One turn sends every row of this set to another row. A few are shown first. Where does it send the rows asked after them?
sudi: [  3.4  20.4 -27.6   0.6  -4.3  20.2  19.6   6.8 -24.2  47.8 -14.3  -5.1
 -30.9 -43.6]
Lef: [ 11.8  12.8 -36.9  -8.6  -0.8   8.9  41.6  11.9 -23.1  15.3  -5.2  19.1
 -46.6 -42.1]
sog: [ -2.5  -5.2 -27.7  18.3 -15.7  15.4 -10.9   5.9  11.2  19.0 -16.0  10.0
 -24.5 -26.8]
Dofi: [ -2.0  -4.5  -4.4  17.9 -24.8  35.4  35.9   5.6 -29.1  20.3  10.6   1.0
  -7.7   0.7]
pul: [  3.4 -33.9 -27.1  -6.9 -25.3  35.1   8.8   9.8  -4.3  16.2 -12.4  -1.2
   5.2 -10.6]
Ges: [  3.3 -10.1  10.6  -6.0  -7.0  22.7   4.2 -24.9 -26.6  29.8  10.8   8.3
 -50.8  -6.3]
Bav: [  7.8 -25.6 -16.7 -18.0 -39.1  22.6  22.5  -2.6  -8.9  33.1 -46.9  16.6
 -42.5 -26.3]
peli: [-31.3  -7.1 -10.0  -0.1  -8.5   4.8  16.1  -9.0 -28.4  38.2   5.6  13.7
 -29.6  -9.3]
bupa: [  4.4 -19.1 -17.1 -36.4 -16.1  16.1   1.0  22.6 -20.3   9.1  -0.7 -10.0
 -20.0 -31.1]
gav: [ 19.5  -9.3 -31.3  -1.2 -26.5  23.2  42.0  23.3  -0.2  44.7   7.8 -16.9
 -20.9 -28.0]
Bib: [ 20.0 -13.3  -8.8 -10.0  -4.0  27.1 -17.9  -8.2   7.5  17.4  -5.4  -2.2
 -43.1 -20.7]
lif: [ 36.5  -8.7   0.2 -10.2 -21.2  23.7  16.6 -25.7 -10.2  11.1   0.0   6.9
 -32.6  11.1]
vare: [  7.0 -18.6  -2.7 -18.9  -9.1  18.9   9.3  31.6  -8.8  27.8  12.3 -16.1
 -45.8 -13.5]
ralad: [ 10.9 -19.1  10.0   4.2 -41.2  33.7   7.4 -13.6 -20.6  26.2 -31.6  14.5
 -41.0 -13.5]
Fatib: [ 13.9  -4.0  -9.6  19.5 -35.2   9.4  38.8  20.8 -37.5  15.1  10.9  22.3
 -44.8 -31.0]
simuf: [  7.3 -37.2 -32.9  15.8 -17.7  11.1   0.8  -0.2 -30.2  51.8  -3.2  25.1
 -34.2 -36.8]
mavom: [  0.8   9.9 -29.5  13.5   2.3  28.4   5.9  16.4  -3.7  31.4 -28.5   3.0
 -30.8 -28.1]
vez: [ 35.5 -19.5 -22.6 -11.0  -4.8  16.6  40.5   7.0   1.4  23.5  -1.4  12.2
 -50.4  11.7]
fodo: [ 41.9 -16.3 -27.1 -32.2 -17.3  12.9  18.1 -11.1 -29.0   4.5   8.7   7.6
 -14.5 -17.0]
Zuvuv: [ 13.2  -6.8   8.3  18.6 -41.7  24.7  12.4  -4.2 -41.7   8.3  -2.8  20.5
 -32.3 -22.9]
mel: [ 47.3 -10.8 -36.0  -4.9 -13.4  13.2  49.8   7.7 -25.2  14.5   1.6  23.7
 -37.1 -14.2]
Bufa: [  9.3 -22.7  -4.8  16.8 -28.6  43.8  36.8  -4.8 -31.0  48.9  -8.1   4.9
 -21.9  -1.9]
vitag: [ 13.3  -0.9 -24.8  -8.1   1.2  17.1  23.9   8.0  15.9  30.4 -16.9   5.9
 -63.7 -21.9]
vuto: [-16.4 -31.7 -21.0  10.8  -3.3  15.8  12.2   2.0 -36.2  48.1  -5.2  26.3
 -36.4 -11.8]
Mepet: [ 18.1 -26.5 -27.4  -4.9 -13.8  41.3  18.9  24.0   0.3  39.8  -9.3 -17.3
 -13.7 -14.1]
rek: [ 32.4 -18.5 -19.3 -15.4 -14.4  22.7  41.3 -12.9  -4.0  24.7 -23.6  19.3
 -45.5  10.8]
mero: [-14.7  16.6 -16.2  -5.9 -15.3   3.3  20.1 -10.3 -27.9  43.7   6.0  -2.3
 -27.0 -34.4]
zusez: [ 11.1 -12.6  -8.9   4.8 -19.5  10.1  38.2  35.1 -14.0  34.1  12.8   3.4
 -60.7 -18.7]
Firid: [  3.8   3.3 -21.6   8.5 -33.0  15.5  46.2  15.0 -13.3  21.8  20.4  -5.5
  -9.7 -19.5]
muve: [ 12.9 -31.9 -22.0   5.6 -48.4  25.8  41.2 -12.9 -20.9  51.7 -13.0  12.2
 -17.8 -21.9]
moru: [  2.8 -34.0 -32.1  -4.7 -49.0  17.9  25.4  -8.0  -9.5  23.3 -10.3  13.2
   3.1 -23.8]
peg: [ 40.1 -18.6 -40.4 -25.7 -16.2  14.1  46.4  -4.7 -25.1  17.4 -16.7  24.1
 -29.2 -16.5]
Ketuf: [ 33.9 -19.2  -9.4 -24.3 -10.8  18.0  11.9  -9.9  -2.9  12.2  12.4  -2.7
 -31.3   9.8]
Lus: [ 23.2 -21.5 -28.0  -9.1 -13.6  17.7 -13.2  -8.6 -26.9   0.7  -1.0  21.6
 -22.6 -43.2]
bar: [  9.6  11.8 -11.2  -9.6  -4.2  16.4  13.7  -9.4 -47.2   8.1  16.2  10.7
 -30.3 -34.1]
saran: [ 12.8 -29.6 -42.0  -3.7 -16.8   5.8  25.8  -4.3 -26.8  18.2 -14.2  45.1
 -42.9 -39.4]
daf: [  2.3 -28.8 -14.4  -1.9 -11.9  13.0  28.4 -14.9 -11.3  41.3 -12.5  31.3
 -66.8  -9.9]
tadi: [  5.7 -21.9 -32.3 -35.3 -31.4  12.3  19.6  13.2 -18.9  15.9 -29.4  10.0
 -23.5 -41.9]
Pozis: [  7.9 -22.6 -32.0  16.7 -29.9   4.2 -12.2  -4.3  -3.3  32.8  -0.2  17.3
 -24.7 -42.1]
bute: [ 48.7  -2.7 -17.0  -6.6 -23.3  16.5  24.4 -13.8 -32.7   1.9  12.6  13.5
 -20.7 -15.1]

vez -> lif
bar -> saran
Pozis -> sudi
Where do these go?
Bav -> vare
Dofi -> moru

One turn sends every row of this set to another row. A few are shown first. Where does it send the rows asked after them?
reve: [ -1.1  -4.4 -28.7  13.6 -12.2  -4.8 -16.8  -4.0  11.0  21.2  19.7  -3.9
   4.4  -7.0  14.8  19.6]
Veke: [  8.6 -42.4 -10.0 -11.5  -7.1  -5.7   8.3  -0.3 -10.4 -11.2  -9.9  30.6
  23.1  -5.5  -3.3 -31.5]
Zalo: [ -2.9  14.4 -20.8  -8.6   0.9 -10.2  25.0  15.0 -16.1  -2.0 -19.3  -2.8
   4.7  21.2   7.0  10.2]
fevom: [  6.9 -10.4  10.0   1.2  14.9  -8.5  18.8   3.8   3.0  -8.0   9.3 -34.4
   4.1   7.0 -28.3   7.3]
Fepe: [  5.9  -2.9 -12.1  -9.6  -4.0 -16.3 -10.3  37.1  19.1   8.1   0.9   4.6
   7.4 -18.6   3.8  -3.1]
movev: [ 13.8  21.8 -10.0 -13.0  -4.1 -15.9  19.1 -17.8 -10.8  -2.7  -6.0 -17.5
   2.4  -5.5  19.3  15.6]
muza: [ 12.9 -44.1 -18.4 -16.7  -8.9  -5.8   4.5  -0.7 -11.3  -8.4  -6.7  31.2
  21.7   4.7  -1.8 -22.8]
Sivan: [ -1.4  -1.6   6.6  26.8  20.3 -15.3  -3.8 -20.6 -30.9  -1.9   1.2  -0.5
   2.8  29.9   4.7  -6.6]
fova: [  2.7  -3.9  -9.9 -10.5  -3.8 -15.6 -11.7  38.3  17.6  10.3   3.4   3.4
   5.4 -19.7   3.8  -6.1]
rab: [ -8.7  -7.1 -17.1   5.3  -1.7 -21.4 -19.5  10.3  15.3   3.3  -6.0  32.1
  -3.7  12.6  10.7 -28.9]
Gez: [ -1.6   1.2   7.8  30.8  20.5 -14.9  -1.0 -21.1 -30.2  -5.2  -2.7   0.2
   4.7  26.3   3.8  -8.2]
zev: [ 10.8  -9.5   5.6   0.8  14.1  -8.2  18.7   2.5   4.1  -9.2   7.6 -34.0
   3.7   9.0 -28.3  11.0]
denuv: [-13.3   6.0  11.6  -2.2  13.1   3.5  23.9  13.3  -5.7 -12.5 -28.5   6.2
  10.6  16.2  -4.0 -24.8]
luv: [ 31.7 -17.3  -7.4  -9.2  -3.4  -7.6  -1.8 -16.8  22.4 -14.9   5.5  -4.0
  27.2  -1.4 -26.5  -3.3]
Zito: [-13.6 -18.8 -20.5  -0.6  10.6 -10.3  19.9 -48.9   0.3 -13.9 -21.5   3.5
   7.3   1.0   5.2  -0.5]
vin: [-28.4 -37.2  -8.0 -10.5  13.7 -12.9   6.0 -43.9 -10.0   3.6   2.0  -2.4
   0.8   2.9  -0.6 -10.4]
Busoz: [ -0.4   1.0  18.6  -9.9  20.2  -8.5  17.1 -30.0   7.5 -17.1 -16.3   5.7
  17.2   4.7  -0.9 -33.5]
Gatek: [ 16.0 -27.8   9.6  -9.7   1.5  -7.9  -7.3 -14.6  15.8  -5.0  16.3  -8.7
  24.7  -9.9 -33.9 -18.9]
ratod: [ -9.7  -6.0 -14.2   8.0  -2.6 -21.9 -19.1  10.6  14.3   2.8  -7.4  32.0
  -2.5   9.6   9.0 -31.9]
geb: [  5.7 -16.1  -1.4 -32.9  16.9 -12.0  -2.8 -30.9  -0.5   0.3   9.6   2.3
   8.3  36.9   3.4 -11.2]
Rofa: [  9.4  -3.5 -11.4  15.4 -18.8 -21.8 -23.0 -30.3 -28.1   9.1  17.7   1.8
   3.3  -0.4   7.5  -5.1]
Zep: [-13.9   1.9  17.4 -19.1   3.0 -16.8   5.3 -12.3 -23.0  15.9  17.8 -26.0
  -4.6 -17.5   8.5 -11.1]
Memuv: [ -7.1 -17.9  19.3  -6.0  10.4  16.8   4.2 -19.1  -9.9  -6.5 -11.9 -18.2
  11.2 -29.6  12.0   5.2]
raba: [-15.3   1.8  -2.2  29.0  -7.0  -3.3  -6.0  -2.1  12.3  15.1   6.9  -3.8
   9.1 -35.7   7.7  -6.4]
ruz: [-13.4 -31.1  -4.2   6.4  11.6   0.9 -22.1 -11.7  27.5  14.9  18.8  12.9
  16.3   4.8  -6.9 -18.5]
rokob: [  5.2  -9.6 -17.7  17.7   6.8   1.9  -5.5 -15.1  39.4  -4.2  -6.9  19.6
  24.4   3.4   0.6  -5.7]
gosub: [-10.3 -13.2  -5.6 -24.9  10.3  -1.0   2.5  13.4 -12.5   5.9  -1.0   2.7
   1.8  45.7  -1.7  -6.8]
balip: [-30.9  -3.0   8.3 -11.1   7.3 -11.6  16.5  20.9 -26.9  14.5  -0.6 -10.3
  -1.3   6.1  -3.9 -17.9]
Kad: [ 10.0 -21.1 -16.2  -6.0 -37.5  -4.3  11.6   9.2 -21.3  -7.0  -6.2   8.0
  -3.3 -21.6   8.5  -7.2]
tibo: [  8.1   7.4  -2.1  28.7 -17.6 -18.9 -12.2 -29.6 -21.6  -1.1   2.0   4.0
   8.7 -17.9   5.1 -15.6]
mun: [  5.9 -23.4  -1.7 -21.4   4.9  14.4  -4.6 -21.1 -10.6  -0.5  -0.6 -18.4
   8.0  -5.2  17.8  28.1]
mes: [  2.7 -28.4 -10.7  -8.9 -37.0  -5.6   4.5  10.3 -24.8  -0.4   3.0   5.2
  -5.8 -21.5   5.9 -12.3]

geb -> Zep
Zito -> mun
Where do these go?
fova -> ratod
ruz -> raba
Rofa -> Gatek
Veke -> Kad
zev -> Sivan
Zalo -> gosub

